0: [3 3 4 5 2 5 7 2 6 7 5 4]
1: [2 7 5 4 3 5 6 3 7 6 2 4]
2: [2 5 5 6 7 4 2 4 3 6 6 4]
3: [4 3 7 5 6 2 6 5 4 7 2 3]
4: [5 4 7 2 3 6 6 5 7 4 2 3]
5: [4 6 6 2 6 5 4 2 6 3 4 7]
6: [4 5 2 3 6 4 7 3 5 7 2 5]
7: [7 2 4 7 6 5 4 3 2 4 6 3]
8: [6 7 4 4 7 5 5 1 2 3 3 6]
9: [7 3 2 5 7 6 2 3 3 5 6 4]
10: [5 2 6 4 5 4 7 1 3 6 3 7]
11: [4 6 2 7 3 3 5 5 2 4 7 6]
12: [7 2 4 7 6 5 5 3 2 4 6 3]
13: [2 7 6 3 3 4 6 5 7 4 2 5]
14: [2 6 5 3 4 3 6 4 7 5 2 7]
15: [7 3 3 4 5 6 5 2 2 4 7 6]
16: [4 3 3 7 3 4 5 6 6 6 5 2]
17: [4 6 2 4 5 6 5 3 3 2 6 7]
18: [5 1 4 7 6 3 3 6 4 7 5 2]
19: [6 3 5 6 6 4 3 6 3 5 5 2]
20: [5 5 4 4 2 4 7 3 7 6 3 5]
21: [6 3 3 7 5 5 4 6 3 5 7 2]
22: [6 2 2 5 7 7 2 4 5 4 6 3]
23: [2 7 4 4 3 5 5 6 7 6 2 3]
24: [7 2 7 5 4 5 4 6 3 2 6 2]

[4 7 3 5 3 6 5 3 4 2 5 6] 17
[5 3 7 4 4 6 4 7 3 2 6 3] 24
[5 7 2 3 3 6 5 4 4 2 6 7] 17
[7 4 2 5 7 6 3 3 3 5 6 5] 9
[4 5 3 3 6 5 6 3 5 7 2 4] 6
[4 3 2 7 3 4 5 7 6 6 5 2] 16
[4 4 3 7 6 3 2 4 2 6 7 5] 2
[2 5 5 6 7 4 2 5 3 6 6 3] 2
[4 6 2 4 5 6 5 3 3 2 7 7] 17
[6 3 5 6 7 3 2 7 3 4 5 2] 19
[3 7 5 2 6 5 4 2 6 3 4 7] 5
[3 3 8 5 6 2 6 5 4 7 2 3] 3
[3 2 6 4 7 4 5 2 3 7 5 7] 10
[5 7 2 3 2 3 7 4 6 4 6 5] 20
[3 7 5 2 6 5 4 2 6 4 3 7] 5
[3 3 4 2 5 5 7 6 2 7 3 6] 6
[4 7 4 2 6 5 3 2 6 3 5 7] 5
[5 3 6 3 2 5 5 7 5 2 4 7] 4
[2 5 4 7 7 4 2 5 3 5 6 3] 2
